One turn sends every row of this set to another row. A few are shown first. Where does it send the rows asked after them?
q976: -20.6  5.9  24.1  -9.5  -32.2  -19.8  -34.0  17.7  -4.6  5.5  21.3  -22.2  -0.3  14.7  -0.6
q732: -17.1  8.3  13.3  -13.2  -22.7  -0.7  -23.3  -15.2  -10.5  5.3  -20.4  -25.8  21.9  3.2  7.6
q524: -12.0  1.1  16.2  -15.2  -13.7  -5.5  -31.4  34.9  1.9  14.8  25.7  -31.1  -16.4  29.0  7.4
q596: -18.5  10.7  15.6  -7.4  -27.5  -8.5  -21.2  -18.1  -7.5  3.3  -21.5  -27.2  16.7  5.9  4.6
q51: -9.9  3.9  8.0  -9.2  -25.0  -12.5  -19.3  -17.5  -4.5  4.6  -19.9  -22.6  23.0  -1.5  1.5
q170: 1.5  -25.8  -3.6  0.2  3.1  1.4  -7.8  34.1  15.0  17.3  -22.7  -22.5  -14.7  28.8  4.2
q292: -5.9  -3.7  0.9  -11.6  -9.6  6.8  -8.3  -9.3  -0.6  6.0  -40.3  -25.9  17.3  9.2  8.2
q447: -5.1  -11.3  -1.4  -10.3  -3.6  6.0  0.4  -12.5  -0.8  10.5  -31.6  -29.6  13.2  14.6  11.0
q661: -0.6  -12.5  7.8  5.0  -11.0  -8.5  -27.3  49.4  20.3  5.3  8.1  -13.6  -12.1  22.9  -5.4
q368: -17.4  15.3  23.8  -8.5  -28.5  -19.1  -42.2  13.4  -0.6  8.3  17.2  -22.7  0.9  11.2  2.5
q298: -2.2  -11.6  -16.8  -17.6  -20.7  -2.9  -26.5  15.9  16.8  -3.6  1.6  3.5  -6.4  31.3  26.3
q936: 0.8  -26.0  -2.2  3.4  2.8  6.0  -5.3  33.9  15.2  14.3  -18.9  -26.2  -12.7  34.9  8.0
q980: 6.0  -17.2  -7.3  13.5  -4.0  -2.3  -7.9  13.4  16.7  8.1  -35.7  -16.4  10.6  11.8  1.0
q313: -8.3  -6.5  -4.1  -10.8  -14.6  5.3  -9.7  -13.2  -3.7  9.2  -38.3  -32.7  10.3  12.7  5.5
q158: -8.1  -9.2  15.1  -10.7  -11.4  -12.6  -27.7  42.1  2.4  17.8  22.1  -26.8  -12.8  30.0  4.4
q786: 16.6  -4.1  2.2  -11.9  -35.0  -0.3  -31.6  4.8  8.6  -3.5  8.9  -16.0  -19.9  16.6  26.2
q702: 1.8  -25.3  -7.2  -4.6  4.5  8.6  -8.5  38.4  14.3  8.4  -13.5  -24.5  -14.5  30.6  2.0
q146: 3.4  -9.1  19.4  -5.7  -24.7  3.7  -30.0  -9.3  18.7  -6.7  7.1  -26.8  -21.5  1.7  22.2
q899: -21.9  7.2  22.4  -9.6  -24.7  -15.0  -40.4  17.9  -6.6  11.5  24.8  -26.0  -3.6  18.7  -0.8
q310: -24.2  -20.6  -8.8  -12.8  -6.4  -1.2  -23.2  8.8  30.4  -7.6  -3.9  0.6  -2.3  21.9  23.3
q188: -12.4  7.6  9.6  -5.6  -20.1  -7.2  -23.6  -19.0  -3.4  3.2  -28.1  -20.2  15.9  -0.3  4.2
q184: -20.7  9.4  15.6  -21.2  -29.2  -7.6  -24.6  -6.7  -16.8  10.3  8.7  -34.3  7.4  12.7  9.3
q744: -4.8  -5.9  -4.0  -8.3  -10.1  6.9  -5.1  -10.1  0.2  14.0  -35.5  -31.5  13.2  9.7  11.1
q987: -0.6  -19.3  -3.8  4.9  -7.8  3.5  -6.0  7.0  17.1  7.1  -40.8  -20.0  6.6  12.1  -6.1
q947: -24.0  10.5  20.0  -17.3  -25.2  -5.8  -34.4  -5.6  -16.2  9.7  7.1  -30.5  10.3  12.0  7.5
q373: -0.4  -16.0  5.8  4.3  -4.0  -10.0  -22.1  44.7  18.9  11.4  1.3  -20.6  -19.6  29.5  -6.3
q164: 6.6  -19.6  -3.6  1.6  2.6  -0.3  -6.9  33.8  20.2  10.1  -24.3  -22.2  -15.1  27.7  -2.4
q337: -22.1  6.8  18.8  -28.0  -23.6  -7.9  -22.2  -9.3  -13.7  11.1  6.6  -35.6  6.3  14.3  9.2
q846: 5.4  -28.3  -8.8  -2.2  -0.5  5.3  -6.6  31.0  16.1  17.8  -22.5  -23.5  -7.4  25.9  -2.9
q878: -19.1  5.9  24.3  -13.2  -35.5  -24.3  -40.7  18.2  -1.2  8.3  13.7  -23.2  0.0  11.8  -1.0
q820: -13.4  8.0  12.5  -6.1  -26.9  -5.6  -17.2  -17.9  -5.2  6.2  -17.8  -26.4  22.0  -1.7  6.3
q896: -22.0  -22.0  0.2  -5.9  -3.5  -1.4  -33.5  -9.5  25.7  -3.4  -7.4  -25.1  -9.5  -4.6  22.1
q654: 0.7  -5.7  11.6  -11.4  -27.8  4.9  -19.4  8.7  22.6  -9.2  9.3  -0.6  -14.8  27.6  25.1
q821: -17.8  -8.5  18.8  -15.0  -17.5  -6.9  -29.3  36.5  1.8  16.0  17.5  -31.6  -19.8  33.2  5.7
q869: -16.9  -24.1  -24.0  -14.9  -5.5  -8.1  -37.1  2.8  18.1  0.2  -10.1  -13.4  -3.0  7.3  24.8
q925: -4.9  -19.6  10.3  5.1  -10.9  -13.5  -23.1  47.8  18.3  12.1  -1.1  -13.5  -17.0  25.6  -5.8
q908: 3.0  -19.2  -5.9  7.3  -3.3  1.4  -10.8  17.1  17.2  2.1  -37.4  -12.4  2.7  11.3  -5.6
q911: -21.2  14.2  16.9  -23.3  -18.8  -3.5  -28.4  -13.4  -14.7  12.4  -0.3  -33.9  3.7  13.4  14.6
q432: -20.5  12.7  19.0  -17.6  -26.3  -12.6  -29.5  -2.7  -18.4  10.3  5.9  -34.8  5.0  16.9  14.1
q98: -14.6  -10.5  14.0  -12.9  -16.4  -12.7  -27.0  39.4  -1.5  13.4  21.0  -26.3  -18.4  31.1  3.3
q70: 5.8  -13.7  -4.1  -0.5  -2.3  4.4  -5.1  13.0  16.1  7.7  -43.5  -19.4  6.1  13.4  1.1
q916: 2.8  -17.5  -2.3  8.4  -4.7  -0.3  -6.4  12.2  18.5  11.5  -40.4  -17.3  5.2  10.7  1.9
q433: -1.4  -21.8  8.9  4.0  -6.4  -8.1  -19.7  46.3  23.2  12.7  1.0  -16.1  -9.9  25.9  -6.4
q456: -18.3  7.5  29.4  -6.6  -24.2  -20.8  -35.1  22.3  -3.8  9.8  22.0  -23.1  -0.1  18.0  5.6
q116: 2.2  -15.6  -5.8  -10.0  -17.2  -3.2  -41.7  -8.3  8.3  0.9  -3.3  -34.2  -15.9  -7.8  23.9
q952: -2.3  -16.1  7.6  10.6  -15.2  -12.2  -28.0  47.8  18.9  11.3  -3.0  -17.6  -13.1  26.0  -2.0
q574: -5.9  -11.3  -5.7  -11.8  -1.7  9.6  -6.1  -10.2  -2.6  8.6  -38.6  -26.4  5.1  15.0  7.1
q576: -12.9  -6.3  15.5  -6.2  -12.8  -12.6  -33.1  37.7  3.3  14.1  22.5  -27.1  -18.9  30.8  -2.1

q821 moves to -> q952
q70 moves to -> q292
And these:
q433 moves to -> q846
q744 moves to -> q820
q661 moves to -> q702
q786 moves to -> q654

One turn sends every row of this set to another row. A few are shown first. Where does it send the rows asked after them?
q964: 13.4  29.3  -8.6  9.4  -16.2  -32.1  -5.4  -9.7  15.0  -8.1  -17.0  -14.2  -18.0  15.4  41.1  -6.2
q640: 11.0  5.8  -2.0  12.6  -2.7  8.1  -6.2  -6.1  -0.5  -25.1  10.9  -10.6  -28.3  -33.9  24.6  19.9
q738: 25.2  4.2  11.0  0.7  5.1  -23.4  13.0  -25.3  7.2  -22.5  -4.2  3.5  -29.6  14.6  21.0  15.7
q416: 15.5  28.1  -15.2  1.0  -28.1  -30.2  -5.0  -10.8  16.9  -6.0  -13.5  -17.0  -9.4  9.2  41.4  -2.8
q657: 26.7  7.5  -20.0  22.2  8.1  -13.5  -18.2  2.7  19.1  -17.3  25.9  12.3  11.0  -10.7  19.6  -0.5
q618: 5.1  -0.5  -13.9  4.8  5.0  -15.1  16.4  -9.4  -5.2  4.2  -8.6  5.1  -27.5  -14.5  3.4  -4.4
q512: 14.2  7.0  15.4  -8.2  -21.7  11.8  -18.8  4.8  9.1  -5.3  -4.6  -7.9  -13.1  -14.8  26.5  28.6
q441: -9.7  34.4  -10.6  25.5  2.4  -23.4  -16.6  13.0  18.2  -7.5  18.1  -6.8  -6.8  -20.8  11.5  21.4
q359: 24.1  -0.5  16.6  -3.6  3.9  -19.3  -3.8  -0.2  14.6  -30.3  -4.6  20.1  -18.6  10.0  26.1  30.1
q777: -1.5  -2.2  1.4  -3.0  1.9  -14.0  -13.6  12.4  20.2  -4.7  15.1  19.8  -4.4  20.7  21.4  26.9
q695: -17.3  36.1  -4.0  19.1  5.7  -22.4  -11.6  10.1  19.1  -14.6  20.9  -0.8  -11.7  -10.4  7.0  18.8
q485: 8.7  17.8  13.7  0.5  -23.7  -33.8  1.7  -23.1  8.6  -6.2  -7.1  -5.5  0.8  -6.6  -4.2  -10.8
q575: 9.7  6.5  0.6  -17.2  -27.9  10.9  -0.7  2.8  15.3  10.0  -1.7  -7.8  -9.5  1.3  21.3  6.2
q295: 26.7  11.6  -22.6  21.8  -1.2  -14.2  -19.5  4.9  8.5  -16.4  23.8  12.9  14.2  -15.8  23.1  -0.8
q267: 21.5  -4.5  8.1  20.2  7.7  -20.3  0.4  -6.5  11.9  -30.6  -0.9  11.0  -31.1  12.0  29.2  23.9
q662: 18.0  24.2  -11.5  6.6  -18.7  -36.1  -3.6  -5.8  15.8  -1.3  -22.6  -12.5  -4.1  13.3  33.7  -8.4
q62: 10.4  23.3  16.3  -3.6  -21.3  -23.7  -7.1  -28.4  8.2  -8.7  -11.0  6.6  5.6  -6.5  -1.4  -3.2
q287: -9.5  40.6  -4.0  19.2  9.0  -24.9  -7.5  8.0  12.5  -10.2  20.3  1.8  -13.2  -20.8  13.0  18.0
q178: 13.9  2.6  6.4  -13.5  -13.6  -2.6  -13.7  16.4  20.3  -10.1  -0.9  12.3  -2.4  11.6  26.7  32.7
q883: 22.8  6.9  -21.3  28.1  -0.5  -10.7  -26.4  -0.1  9.4  -20.7  21.5  11.3  3.8  -14.7  23.8  -5.0
q970: 21.3  2.0  -13.4  21.1  -1.3  -27.4  -24.5  -3.0  18.3  -27.3  22.9  18.6  7.6  -15.5  17.2  0.6
q330: 24.5  4.6  -20.6  7.8  -20.0  -24.6  15.2  5.6  10.8  8.0  18.2  -17.2  -14.4  14.4  12.7  15.3
q867: 26.1  1.7  -22.3  30.6  -21.0  -14.8  15.8  14.3  23.7  -10.1  4.3  -4.6  -29.3  -6.0  17.6  1.3
q503: 22.2  23.8  -12.9  -0.5  -16.8  -28.6  -15.4  -3.2  22.9  -1.1  -16.4  -8.9  -6.9  12.9  37.5  -12.1
q997: 0.8  -3.3  10.5  -10.3  -35.5  4.8  -9.8  10.1  16.5  -0.4  -0.6  -8.4  -7.2  -8.1  27.1  4.7
q735: 2.2  -0.3  -13.7  -1.6  -5.3  -14.3  -1.6  13.9  22.9  -17.1  20.9  25.2  -8.4  10.2  23.4  31.5
q102: -7.3  4.2  -25.1  14.6  -12.0  -15.9  3.3  -13.1  -5.2  -2.4  -2.2  5.8  -13.4  -1.2  -10.3  25.5
q243: 11.1  -13.1  -12.2  30.1  -15.7  -10.4  11.6  -12.2  11.9  12.7  -0.5  12.9  -10.4  -6.0  10.3  3.1
q299: 17.9  -5.1  11.1  11.6  -7.8  7.8  -11.5  -16.7  -6.1  -18.8  -7.5  -8.1  -28.5  -18.0  19.4  11.1
q818: 10.7  -12.4  -22.0  24.7  3.0  -22.1  26.2  6.5  6.3  -15.2  6.3  -1.0  -4.7  -4.9  19.5  10.2
q617: 6.1  2.4  1.6  -5.2  -16.3  -14.8  -2.4  17.6  26.0  -12.8  5.4  11.5  -16.0  28.7  18.6  27.9
q956: 1.0  2.8  1.0  -9.3  -28.2  15.0  -17.9  10.6  8.8  -2.7  4.0  -4.7  -12.5  -7.0  8.5  19.4
q277: 4.2  12.0  13.2  -3.0  -24.5  -23.9  1.5  -21.5  8.2  -11.2  -2.5  -0.2  8.4  -0.6  -2.6  -14.7
q276: 23.8  33.7  -1.0  8.0  -17.5  -25.8  -2.5  -3.2  25.5  -8.7  -20.1  -11.8  -3.9  11.0  39.5  -2.8
q566: 3.2  16.6  20.8  0.7  -12.1  -30.0  0.5  -27.5  12.5  -10.7  -5.5  -9.9  1.9  -6.6  -2.0  -5.7
q713: 15.7  2.5  8.9  -0.8  3.2  -32.7  -2.9  -15.3  0.6  -36.3  -6.7  2.8  -28.3  15.3  24.6  19.1
q172: 18.7  33.7  -10.7  5.0  -22.8  -32.8  -3.4  -10.6  7.4  -1.6  -13.9  -14.5  -10.8  5.6  41.9  -4.4
q647: -15.8  35.4  -9.3  17.1  2.4  -19.5  -21.0  9.8  20.2  -13.9  9.8  -12.5  -10.6  -21.9  18.4  19.6
q408: 20.8  8.2  -20.6  27.1  5.0  -23.8  -24.5  3.3  11.7  -20.5  17.8  17.3  4.3  -20.2  15.1  -0.6
q132: 0.6  11.3  11.8  -3.3  -19.9  -32.1  11.0  -24.8  12.2  -18.0  -8.2  3.0  3.3  -7.8  3.2  -10.7
q509: 2.5  12.1  -29.5  2.5  -23.1  -20.0  -0.1  3.2  -3.3  3.9  16.3  -1.8  -34.3  -17.9  5.0  16.9
q101: 16.6  22.1  -27.4  8.7  -12.1  -16.5  9.8  6.6  7.2  -12.2  -2.0  -15.7  -33.0  7.9  -6.5  16.6
q643: 22.8  6.2  9.8  10.1  2.4  5.7  -18.1  -0.3  0.1  -23.3  10.3  -17.7  -30.6  -24.0  20.1  8.8
q571: 23.8  4.5  23.8  4.0  -0.6  -3.4  -10.3  -10.2  3.9  -24.8  -4.9  0.7  -29.6  -19.3  24.0  26.8
q549: 21.2  11.9  -12.6  27.8  0.9  -13.7  -23.0  -1.4  16.3  -22.8  11.2  25.4  9.5  -21.2  27.5  2.5
q293: -3.5  44.2  -3.5  15.9  -2.3  -18.7  -19.1  8.6  20.5  -20.2  16.1  -3.8  -4.9  -16.6  9.3  27.8
q879: -10.0  38.2  -7.3  17.4  12.1  -17.4  -15.0  2.7  18.2  -5.4  21.1  -2.3  -16.5  -19.2  10.7  18.3
q636: 8.2  17.1  11.9  -4.8  -20.0  -31.9  11.6  -17.5  7.1  -13.9  -4.5  4.3  9.9  -4.5  -0.6  -11.1

q287 moves to -> q172
q243 moves to -> q102
q643 moves to -> q997
And these:
q566 moves to -> q647
q416 moves to -> q657
q485 moves to -> q441
q549 moves to -> q62
q883 moves to -> q277
q956 moves to -> q617
q178 moves to -> q359
q818 moves to -> q618
q735 moves to -> q738

